Rotation paths and how fast each direction turns (degrees per step):
Each turn is a multiple of 5 degrees from 10 to 175, or 0.
Each row of a path follows its step; steps can be skipped.
Rotation 1:
step 0: [ -1  -1  -5  -2  -3  -6  -2   1 -20 -32 -24  15  -7   1 -11 -17   3   4
   0  -3 -14   3  23  31   9  -4 -18 -18 -19]
step 1: [-12  -2   7   5  -7  -3  -8   1   5 -18 -37   8   5  15 -28   2  23  -8
  -9  10  11   3 -12  -9 -26  13  10   5 -15]
step 2: [-24  -1  -7  -1  10 -11  -8  -7   2  -3  -3   4 -29  16  -5  17  19 -22
  -2  -6 -12  11  12  -3  16   9   4  36  12]
step 3: [  9 -31 -15  -1  12 -24  -3 -15  14 -26   0 -22 -10 -16  17 -11  11  -9
 -10  17  -1  -8   0   8   2  -2  12   5  10]
step 4: [ 20 -19   9 -29   1 -11  33   4  17   1   2  -1   3  -6   2  21  17   4
 -21  -8   5  19  -2  10  -1  -3   0   4 -17]
step 5: [  4   4 -12 -28   1  18   0 -17   0 -29  16   5  -3 -11 -20  19   5  11
  -7   9 -10   1   6 -12  -2   2 -37  -2   1]
step 6: [-22 -16   9   2  -8   6  14 -27  -3   2  -9   4   9   2  20  14  -5  12
   3  24   9  -6 -14 -14 -27  16 -18  16   9]
step 7: [-21 -10  17 -16   1  16  23 -15 -11  11  15  -2  -1  -8  11  -3  18   3
  26 -10  -8 -14  29   7   8  10  14   9   7]
step 8: [  6  30   5  -3   5   3  -1 -31   2 -15   8 -21   0  -5  17 -11  13  17
  -1   6   9 -20  -6  16   1   5  14 -13 -24]
step 9: [  1   6   5  10   1  13   1 -28  -1  20   0  17   6 -13 -12   7  -7  13
 -10   4   4  35  -5   5  10   8  16   7 -35]
step 10: [  7  -6  -3 -16  13  38 -19 -15  -5  -8  11  14  -3  12  -3 -11 -19 -28
   7  15  -1   0  -1 -21  12   1  12   3  -8]
step 11: [  5 -16   7   1 -13   7 -21   3  -6  19 -19 -19   0   9  37  18 -10  -4
  -4  16   4 -17   3  -6  15 -12   0  11 -19]
[ 0  9 12 -3  1 10 -3 -5 -3  4  2  0  4 -9  8  0 -8  3  1  2  5  1  1 -5
  8  6  4 -5  1] -> 25
[  0  -3   0   3   1   3  -9   6   0   2  -5  -1   4  -6   6  -2   0  11
 -12   6  -1  -3  -2   4 -12   3   4   6  -1] -> 140
[ -1   1   8 -10   0   4   2   5   2   1   2  -3  -7   1  -5  -5  -7   2
   0 -10 -12   6  -1   0  -3   3   4  11   0] -> 140
[ -6  -1  -7   2  -9  -1   8  -2   9   0 -11  -8   5  -1   0   4  -7   4
   1   1  -5   3  -3  -6   2   0   8  -5  -3] -> 140
[ 7  1  0  2  7  5  9  4  5 -6 -1 11 -2 -1 -7 -3 -2 11 -4  4 -1  2 -8  4
  8 -1 -3 -5 -7] -> 80
Rotation 2:
step 0: [ 12  17  -7   6   0  18   8   6 -25 -22  -7 -34 -18  19 -13   7  -4   7
 -13  -2  17   5   6   0 -29  -8 -28  19   2]
step 1: [ -8   3   8   0   5 -17  -3  37 -27  -3  -2   2  18 -15   7   7  -3 -23
 -16   1   7  21  -6   8 -27  22 -16 -25  15]
step 2: [ -2   1 -34  16 -17 -19 -16   6  10  -1   2  15  15   7 -23 -12 -13   1
  -3  12 -26  14 -15 -28 -11   7 -12  11  25]
step 3: [ -5  23  24  17  31  14 -19 -16   3   3  11  -3   0  -8 -13   2 -23  20
 -16 -18 -10  19 -16   0 -12  -7 -15  26   5]
step 4: [  0  29   9  -2   5  -2   1   5  -7 -11  -3  25  23  19  -7  -6  -2 -17
   8   2  37  34  14  19  -8  12   4  22  -2]
step 5: [ 16  -9  12   4   4 -13 -24 -13  10 -16  10  14   0  12   5   7  -3  -1
  31  34   3  16 -21 -14 -28  12   4 -21   9]
step 6: [ 11  30  -1 -19   6  18   2   3  13 -14  11 -21   9  22 -21  12  17  31
  -2  10 -15  20 -18  -9  13 -11 -17 -10   5]
step 7: [-12  27   2 -25  31   3   9  -8 -13  -4  15  21  20   0   4  18   5   0
 -28  17   5 -13  23   1 -26   3  -7  -2   0]
step 8: [ -3 -19 -20 -15  -9   3 -20  -4   5 -17   2   1   2  24 -28  -9 -18  -2
  -5  -2   3   7  24  -9 -33  31   8 -19 -10]
step 9: [  7  20  10  13   5 -13   7   2  21   9   4 -30 -16   9  -1  10 -20  12
  -3  -2   3   0  -7 -20 -12  32 -41 -13  -3]
step 10: [ -8  18   3 -14  11  -8  -4  15  -7 -16  -8 -16  24  -7  20 -21  22  -3
  -4  -5  -8  20  27 -15 -10   7 -30  23  18]
step 11: [ -8  -3   4   4  -3  -9 -16 -10 -37 -12 -23  34 -11   1 -19  10 -15  -3
  12   7 -23  13  10 -11 -25  -1 -24   0   5]
[  9   1  12   4  -2  -3   1  -1   1 -10 -13  -5  -1   2   7   0   6   2
  10  -1   7   0   2  -3   0   2  -1   4   0] -> 70
[ -2   4   3   8 -11   1  -3 -11   3   5  -2  -7  -4   5  -4  -6  -3   8
   0   5  -7  -2  -3   3  -2   2   3  -7   7] -> 115
[ 11   4  -3  -5  -2 -11  -3  -4   6   4  -3  -3   2 -10  -3   0  12  -4
  -3   1  -9   3  -5   2  -2  -1  -4   0  -5] -> 90
[ -3  -1   2   9   2  -6   1   5  -1  -8  11  -1   3   3   4  -2   7   5
  -2   5 -11  -2  -2  -4  11   8  -1   2  -4] -> 95
[ 0 -4 -4 -7  0  0 -2  1  8  3 -3  0  6 -5  7  1 -3  9  1  2  3  1 -5 -8
 10  0 -8 -2 14] -> 95
[ 12   7   0  -1   1   4   6   0  -2   1   7  -2   4   4   8   3  -5  -2
   2 -11  -7  -2   2  12   2   3  -4  -1   7] -> 120
Rotation 3:
step 0: [-17 -10   3  -4  -4  23  10 -29 -13   4   3 -20  -4  -4  27  20  12  -1
  -1  27 -11   9 -16  -2 -15   8  15 -17  -3]
step 1: [-15   9   2 -17  10  21   3 -14   5  -3  -8  -8  17 -29   1   9 -10  16
 -19   3  -6   2 -20 -15   0 -17 -13   0  32]
step 2: [-11   1  16  39  12  -3 -12  -5  12   0 -19  -4  15 -16   0  -9  14  -6
 -24  17   6   3 -20  -5  15   3 -16  18   1]
step 3: [  4  -7  10  24  -4 -13   0 -30   9  17  13  33  12 -21  13  -3   0  -8
  -1  19   5  15  -9  -1 -20   4  20  -7   0]
step 4: [  0  17  -6  -8   4   6  27 -22  19   2 -24  -4  15  -2  -1  -2 -17   0
   6  39   1  -2   6  -7 -21   1   3 -23   2]
step 5: [-27 -15  12   9  -6   2  20 -23  -6 -13 -19 -20  11   1   6   3   1  31
   5  12  -1 -14 -19 -21  -2 -14  -2  11 -13]
step 6: [  9 -10   6  28   5   8 -26   4  -6  10   2   1   4 -27   8  11  -5  22
   8  21  -5   5 -16 -16  -6 -33 -11   0  12]
step 7: [ -7   8 -26  21  16 -17   2  -6   8  29 -20  -2  10 -23  11 -15  22   1
   1  14  -4   8 -11  14   1  -3  -5 -23  10]
step 8: [ -7 -15  13  -1  10  12  37 -25  -3  30   1   9  -3   0   5  -6  18 -10
 -11  19 -21  -6 -15 -14 -11   7   0  -9  -3]
step 9: [-16  11  -4   1 -10  37   3 -19  -7 -12   5  -8   6 -11  22  19  -9   3
 -19  39  -4  -4  -8   0  -2  -6   4   2  12]
step 10: [-17   5  20   4  12  -3 -16 -23  19 -15 -17 -12  25 -17   8   0  12  14
  -5  -2   5   5 -20  -3  -2  -9  -9   5  34]
step 11: [  1  -9  15  23  21  -6  -4  -7   5  13 -16  13  14 -31  -8  -6   1 -14
 -12  17  15  19 -20 -21  -8   2  -7   3 -20]
[ -1  -1  -5   3   0  -1  -1   0   1  -4   2 -16  -6  -9   5  -5  -3  -3
  -3   7   6  -1   5   8   3   5  -2   1 -10] -> 155
[  7  -2  -3   9  -2  -5  -6   7   5   7  -4   1   0 -10  -4  -1  -3   3
  -7  -9  -8   6  -7  -1   5   5  -2   0  -2] -> 80
[  4  -6  -2  -9   3   5  -1   3  -6   1   9   8  -1  -9   6  -4 -11  -2
   1   2   0   6  -3  -7  -4  -4   3   4  -5] -> 135
[ 0 -4 -5  1 -1 -2 -3 -4 -2 -1 -4  1 -5 -6  0  5 -1 -2 11  1  7 -3  0 -8
 10  6 -4 11 11] -> 85
[  0   5   9   0  -3  -3  -2  -6   9 -10  -1   6   8  -1  -5   0  -8  -6
  -7   0   9   4   1  -1  -2   8   4   6  -1] -> 45
[  0   1   0  -4  -2   2  -2   1   7   0  -7   1  -5  -9   0   4   8 -12
  11  -5   3  -1  -6   2  -9   0   4  -7  -5] -> 95
Rotation 4:
step 0: [ -2  12   9  -7   4  38  -2  15  11  11  -1   9 -13  16  -4   9  14   5
   9 -11  -8  29  -4 -18 -25  -5   0 -16  20]
step 1: [ -1   4  17 -16  -3  -7   8  32 -14 -11 -18 -11  14  15  27 -25   9  -2
   8  -7 -12 -18  -8 -11   9   1   3  20  17]
step 2: [  7   7  11  37  14  14  13  27  13   5   4  -5 -20  -9   3  -5  17  -2
 -23 -11  14   6  23 -14  -2  -7 -19  -8   5]
step 3: [ 16   2 -13   4  10  21  -6  23  -9   7   9 -25  -2  -7  26   1  -9   3
  11   4 -32   1 -11 -12   5 -10  33  15  -7]
step 4: [ 13  -4   1   9   0   8  -5  22   9  -4 -34  22  16  -4  25  14   9   8
   8  10  18   4  29 -14 -15  -9   0 -13   6]
step 5: [ 11  -5   7   6  16  -8  -8  -1   0   7 -11 -11 -25 -10  23 -15  -5  -9
  20 -15   1  21   6   7  27 -11   0  37  10]
step 6: [ 14   7 -15   1  11   0  -7  11  31  -3  17   0  14  -6   5   4   9 -28
  10   2  22  21  -4 -36 -15 -13   9 -11   8]
step 7: [-10  24   0  -2   8 -23  -4   6 -15  -3 -29   6  -7  24   8  -9   4  16
   8 -11 -24  29  -2 -14  -3 -16  23  11   4]
step 8: [ -1   1  21  -6   7  -7  14  27  32 -23   5 -14   6   9  15   0   5 -12
  -7 -16  22   5  16  16 -25 -13  -1  11   7]
step 9: [ -7   9  16  13  -2  23  -8  15   0  31  14   0 -29  17   8 -11  -4   3
   3   4 -12  25 -19 -16 -16  -3   4  17  14]
step 10: [  9  13  18  -1  -3   4  14  28  -3 -17   4   7  28  -8  32 -13  13  -2
  16 -13 -10 -18  -5 -12 -11   2  15 -17  17]
step 11: [  2   6  14  25   8  14  18  11 -10  14 -24 -14 -14   1  10   1  27   4
 -22   8  -2  20  19   0  17 -15  -6  10  21]
[ 2  0 -1  5 -1  1  3  4  5  2 -5 -3  9  9  1 -5 -2 -9 -4 14 10  1 -3  4
  1  0  0 -9 -1] -> 160
[  2   6   5  -5  -7 -12  -4  -7   9   2  -4   1  -3   2  -5  -2   4  -7
   1  -4  -1   6  -7   4 -11  -4   4   2  -3] -> 40
[ -3  -4  -3   6 -10   0   2  -3   3  10   0   5   1   3  -6   3   5   4
  -7   0   8  -1  10 -10  -3   0   5   6   6] -> 160
[ -6   3   5  -2   3 -10   6   1   3   4  -6   2   2   2  10   7   4  -4
  -4  -1  -4  -2   9   4   6   9  -7   4  -3] -> 115
[  0  -3   6  -4  -5   1  -8   4   2   4   0   7  -5   2   1  -8  -8  -6
   7  -3   7  -6  -3  -4   2   5 -12   5   5] -> 90
[ -1   3   6   2   4  -1 -12  -5  -6  11  -3  -5   0   7  -1  -1  -2   6
  -6   5  -6   3  -5   1  10  -4   2   7   4] -> 170
Rotation 5:
step 0: [ 20   1   3   2   3  15  -8 -12 -14   5  12   4  -1   4 -20  17   8  -5
  13 -13   4   7 -25  13 -10  -5  19 -19   8]
step 1: [-15   1  14   9  -7  11  -2   1 -14  -1   0 -14  -2 -25 -42  -7   6  -1
  10  -4   8   1   4   1  -2  -5  13  11  -5]
step 2: [-24 -27   5   1 -22  12 -10   5   3  -8   2  -8   2  -2  -3  13   2  22
 -12  23   2   1 -15   3  -2 -13   4  13  -4]
step 3: [-16 -12   7  -3   9  18   3  -3  24   2 -24   2  10  -1  10  12   0  -6
 -19  -4  13  -3 -17 -13   5  24   8   0  -8]
step 4: [ -3   9   1  16   4  -6  -2  10   4   4   4   7  -4   1  16  17  -6   4
   4  -2   5 -19   3  15   2  32  35  -8   7]
step 5: [ -4   9   0  13   6   3   8  -4  -7  37  21 -15   2  -5  17 -23   6  13
   6  -5  13   2   3   3  -4   3  15   5  -4]
step 6: [ -8  26   0  -5  11  -2 -10  15   8   2  20 -15   4   4   0  -9   1   2
 -11  18   8  -1  -5   2  13 -10  -9  31  13]
step 7: [ 17  -2   1 -16   4  -3   4   0  18   8   0 -15   2   1  -3  -2 -16   2
 -17   7 -10  13 -28  17  20   4 -13 -10  16]
step 8: [ 17  -9 -10  -3   2  12   3   9  10 -11  20   6  -5 -11 -13   3 -13 -27
   4 -16  13   9   4  20  16  17  -2  -6  -5]
step 9: [ 11   1  -2  20 -38   7   8 -11 -17 -11   5 -11   3 -12   6   1 -11  -7
  17   5  15  16   7   8   0   0   4   3   9]
step 10: [  1  -8   5 -13 -17  17 -12  -2 -18  -6  -4  -9  16 -22  23  -6  12  -7
  -6 -10  -1 -12  -5  -7   7 -13  -7  23  -5]
step 11: [  9 -13  -1  -5  -4  -9  -7  -6   2   3 -28  -7  -5  16   1  20   7  -2
 -12  -9  14 -26  -5   6  13  -3  -4  19  16]
[ 5 -7 -2  6 -4  1  2 -6 -4  2 -1  0 -1  8  6  3 -3 11  3  8 -2  4 -7  4
 -4 -3  1 -5 13] -> 155
[ -5   3   6   5  -1  -1  -4 -12  -1   0   5  -2   1  -3   0  -7   6   0
   8  -5 -10  -5  -2   1   4  -8   3  11   5] -> 80
[  3   4  -3  -5   7   2  -6   0   2   0   4  -8  -4   4 -17  -6  -1  -2
   2   9  -2   5  -4   4   2  -6   0  -6  -2] -> 55
[ -6  -8  -8  -6   1   1  -6  -4  -5  -5  -8 -10   0   6   0   2  -1   3
   2  -2   1  -3   3  -7   0   2  14   2  -4] -> 40
Rotation 6:
step 0: [ 31  12  -6 -14   8  12  25   8 -20   0  -4  11  -8  -5  14   4  -1   5
   6   2 -10  -2 -20   3  26 -18  -7 -29  25]
step 1: [-16  11   0 -13  25 -17  -8  19 -10 -25   2  -1 -35  -3 -15  16   4   5
 -11  -4  -4  32   7  -6  18   7 -13   4   3]
step 2: [  2  -1   2  12  11 -13 -16  19  -5   8  -4  -2   8  14  38  11  -4  14
  -4  30 -17  13  -8  13  23   2  27   4   4]
step 3: [ -1   8  -9  17   8  10   8  12  -5  12   5   5 -15 -23 -11  15 -13  14
   2  -7  18  31 -23  -9 -12 -25  27  -2  14]
step 4: [-17  18 -25 -11 -18   5  -8  17 -10 -24 -17  20   4 -14  -8  -5   4  30
  17   8  -3  -1   6   4  28  -1  13   7  -1]
step 5: [  1  19 -16 -26  33   4  -6 -13 -15  23 -16  -6  -5  25   6  15   7   9
   7   3   9  -2 -10 -19  17 -15   7 -11  10]
step 6: [ 16  15   6   6   8   9 -18   2  -9 -29   0  -7 -31 -13   7   3 -30  13
  11  21 -17  17  -5 -16   6 -11 -16  -2   7]
step 7: [  4 -22  -3  -2   1   5 -13  22  -5 -11   1  -3   1   2   8  22  33  -2
  12  -1 -12  32 -12   3  29  -1  14 -23  13]
step 8: [  2  30  -9  -2  17 -11  25  26 -16   3  13  11  10  -6   0  -1 -11   2
 -25  18   7  23 -21  -6  17 -10   1   8  11]
step 9: [-22   4 -21   7  15  -3  -2  24   6  -3 -15 -13 -32  -4  -5  20 -11  31
   1   3 -10  -6  14  18   8  -5  22   0   9]
step 10: [ -2  16   8  -4  12  10 -36  -2 -23  15  -6  32   6  -2  10  16  -1  23
  10   5   3   9 -23  -6   6  -2  22  -1 -12]
step 11: [ 21  16 -28  -2  -5   2   6   4  -4  -8 -19  -2 -19 -10  20 -12  -6   4
  23 -12  11  22  -1 -17  15 -31   4   6  17]
[-5 -1 -9 -5  3  1 13  8 -4 -2 -2  0 10 -6 -7  1  3  2  4  3 -1 -7 -4  0
 -7  3 -4 -2  7] -> 85
[  2   4  -2  -5 -10  -2   7   1  -3  -3  -2   9   1  -3  -4  -6   8  -6
  -4 -10   6   6   2   3  11  -4  -1  -2  -1] -> 100
[ 3 -1 -2 -1 -7 -1 -5  5 -6  5 -2  7  2 18  1  0  0 -6 -4  2  1 -4 -9 -5
 -3  2  4  0  8] -> 135
[ -3   2   1  -7   1  -6  -5   3   3   2   2   1  11   3   5   2  13   3
   6  -1  -5   2  -3  -4   3   7   2   3 -13] -> 130
[  0 -10  -9  -3  -6  -7  -8   3   0  -8  -7  -6   1  -5  -1   4  -5  -7
  -1   2  -6  -8   2   4   5  -5   6   2  -4] -> 145
Rotation 7:
step 0: [-12  19  22  -9 -17  -5 -13 -12  -2   1  14 -15   2   7  -2 -13   5 -23
  -9  14 -10   8  -7   4  13  -3   0  11 -26]
step 1: [ -6 -13   5 -20  -6  -2 -20   8 -20   4   4  16  21 -31  -6   0  -3  -6
  -4   7   0  11  -8  -3 -11 -23   6  -5   5]
step 2: [ -6  15 -23  11  -3   0  -5  15   6  -8 -20  -9  -4 -10 -17 -14   7 -11
  -4  -4   4  -5   9 -27  -8 -25   6  15   3]
step 3: [ -8  31  10  12  -8  10  -1  16   8   5  12   0   5 -12  -8   4   2   0
 -14   8 -24  -4  27  -1   0  15  -5 -10  15]
step 4: [-17  -5   1  -9  16  15  -8 -22   5   1  -1   4  14  -7  -3  19  -1  -8
   2  12 -11  21  17 -14  -2  10  -9  25 -17]
step 5: [ 12   2  -9 -31 -10 -11 -13  -2  -8  -5  -2  20  -3  17  -4  -5   1 -30
 -15  -4  -9  -2  10  -9 -10  -5 -20  -2  -6]
step 6: [ -7   7 -21 -12 -33  -3  10 -13  -7  -5  -1  12   2 -19 -17  -8 -10   4
  -5  18   2 -15   0  -2  -6   8  23   6   7]
step 7: [-10  -5  -2  17 -12  -3   3  28   4   8   2   2 -20 -20   4  -8  -3  -9
  17  14 -17  -1  11  -8 -12   5  -1  10 -27]
step 8: [-17  10  10  -2  -5  -3   4  21   8 -26  16  10  29   2 -17  10  -9  -8
   5 -19   0  12   8  -1   1   4  -4  -2 -17]
step 9: [ -6   6   6  -3  -5   5 -15 -23  -8  -2   3 -20  16  -3 -15 -21 -11 -15
  -3   9  16  -2  13  12 -18  -7 -22  11  -6]
step 10: [  0   1   6  -5 -11   4  -8   3 -29  -5   8   8   0 -16   4  -4  11 -18
   8  23  10  -4  10 -32  12  -4  -4 -14  12]
step 11: [ -9  20  -6  -1  -9 -14   2  -3  10  13  -1   6  13 -10  -3 -12  29  -1
   1  -4 -12   3  13 -13   6 -16  28  11 -16]
[-8  2  4  7  9 -5  9  1  4  5  8  4 -7 -3  0 -1 -1  6 -9  2  0 -2  7 -5
  4  2  5 -5 -9] -> 90
[ -2  -4   0  -5   5  -3  -9  -3  -4  -1   4   3   4   1   5  -4 -12  -1
 -15  -7   8   1  -6  -3  -5   0  -4   3  -1] -> 90
[-6  3 -8  5 -3 -1 -5  8 -3  3 -1 -6  8  6  6 -2 -1 13  3 -5 -8 -3  0 -8
 -5  7  1  0 -1] -> 80
[-12   9  -4  -7   1  -2  -4   1  -1   1   5   3   3  -7  -8  -3  -2 -14
   6   3  -5  -3   4  -6  -5   1   0   3   0] -> 0
[  0   0  -1 -12  -3  -3  -1 -14 -11   4   4   0  -1   8   5  -1   8   2
   1   6  -2  -1   0  -5   5  -1  -1  -4  -5] -> 70
[ -4   1  -7   8  -1  -7 -13  -7   9   0  -1   1  -3   3  -5   2   4   3
   2   4   7  -3  -1   2   5  -2  -1  11  -5] -> 160
[  3  -1   0   4  -1  -5 -12   7  -2   0   8  12  -3   1  -3   3   0   2
   0   4  -3   0   1   5   0   1  -7 -15   5] -> 160
Rotation 8:
step 0: [  0  19  -8   7 -10  -7   8  19 -44   9  -4   0   5  -8 -10   3  23  -5
  12  12  14 -15  13  16 -11 -14  17  16  -2]
step 1: [ 14  18   2  19   3 -26  -1 -28 -21  -1  -9  -1   6  -5  -5  22  10  -9
  -6 -13  -2 -26  10 -12  -5  26 -13  12  -1]
step 2: [  2  12  -4   9 -11  -2  11 -22  10   6  -7  23 -31   2   8 -10  13  11
 -35 -23 -21  -2  13  -4  -5  -4   1  11   6]
step 3: [ 13  14 -21  -5 -13  26  17  15   3 -13   2  16 -24 -21  -8   9 -14   3
   3  -8 -19 -12 -10   6  -3 -14 -23 -12  12]
step 4: [  6 -12   0  -2 -12  38   7 -24   4  -8   5 -10   3 -23 -10   2  -6 -14
  15  27 -14  -3 -11 -26   6   1   0  18   6]
step 5: [  6   2  13 -26  -7 -10  22   5   3  11   1  -1  -4   7  -2  -3   1 -12
   9   7   6  28 -12 -39 -26  -5  14  16   1]
step 6: [ -4  14  10 -21   9 -17   3   0  31 -13 -11  -1   7 -11   0  -4  19 -31
  24 -17   5  -1 -12  13 -20   2   5 -11 -10]
step 7: [ -8  -8 -10  -5  17  -1  -6 -15 -21 -17  -5   7  -2 -19   5 -42   1  -7
  15 -25  12   6  -3  19   8  12  12  13  -2]
step 8: [ -6 -17  -9 -11  27   1   4   8 -45  19   9   6   9  -1   5   3   6  -6
  -8 -19  -9 -20  -6   5  -8 -24   1  12   1]
step 9: [ -1   2  -2  35  28  -7  -3  17  11  12  -1  12   9  -7 -20   2  11  -2
  -1   0 -12 -37   6 -20  -8   5  -4  17   9]
step 10: [ 11   1 -17  11 -16 -13 -10   5  16  -7 -12  -6  -6 -16  19 -17 -16  16
 -15  -8 -13 -13  25 -27 -16  -7  -2  15 -17]
step 11: [  8  30   6   1 -36  11  11  11   1  -2  -4   9   0 -14  12   5  -7   2
   6  -6 -14 -15  -5   1  18 -32  22   0 -18]
[ -1  10   1  -2  -1  -4   6  11  -4  -5   8   1   5   3   0   7   0  -7
  -3   1  -3  -5 -10   3  -2  -8  -6  -7  -4] -> 135
[  3  -3   2  -6   6   5   4  -2 -10  -2  -7  -6   2   9 -11   3   4   4
   1   8   4  -8  -3  -6   5  -5  -1   6   1] -> 90
[ -7 -13  -1  -8   4  -1  -3   5   1  -4   1  10   1   0   4   0   5  -1
   4   3   6   0 -11   2  -4   8   2   3  -7] -> 40
[ -6   0  -5   4  -6   9  -2  -2  -4  -1   3   0   1   5   0   3 -10   0
  10  -3  -1   1  -3  13  -1  -6  -1  12   1] -> 90
[ -5   1   5  -6  -5  -1  -6   3   6   2  -2   3   2   4 -16  -9   1   3
  -2  -4  -5   1   3   3  -6   1 -11   2  -4] -> 100
[  4   2  -1  -4   0  -3   1  -7   9 -10  -4   5   6  -2  -2   1  -5   9
  -8  -7  10  -2  -5   4   0  -7   6   0   3] -> 85
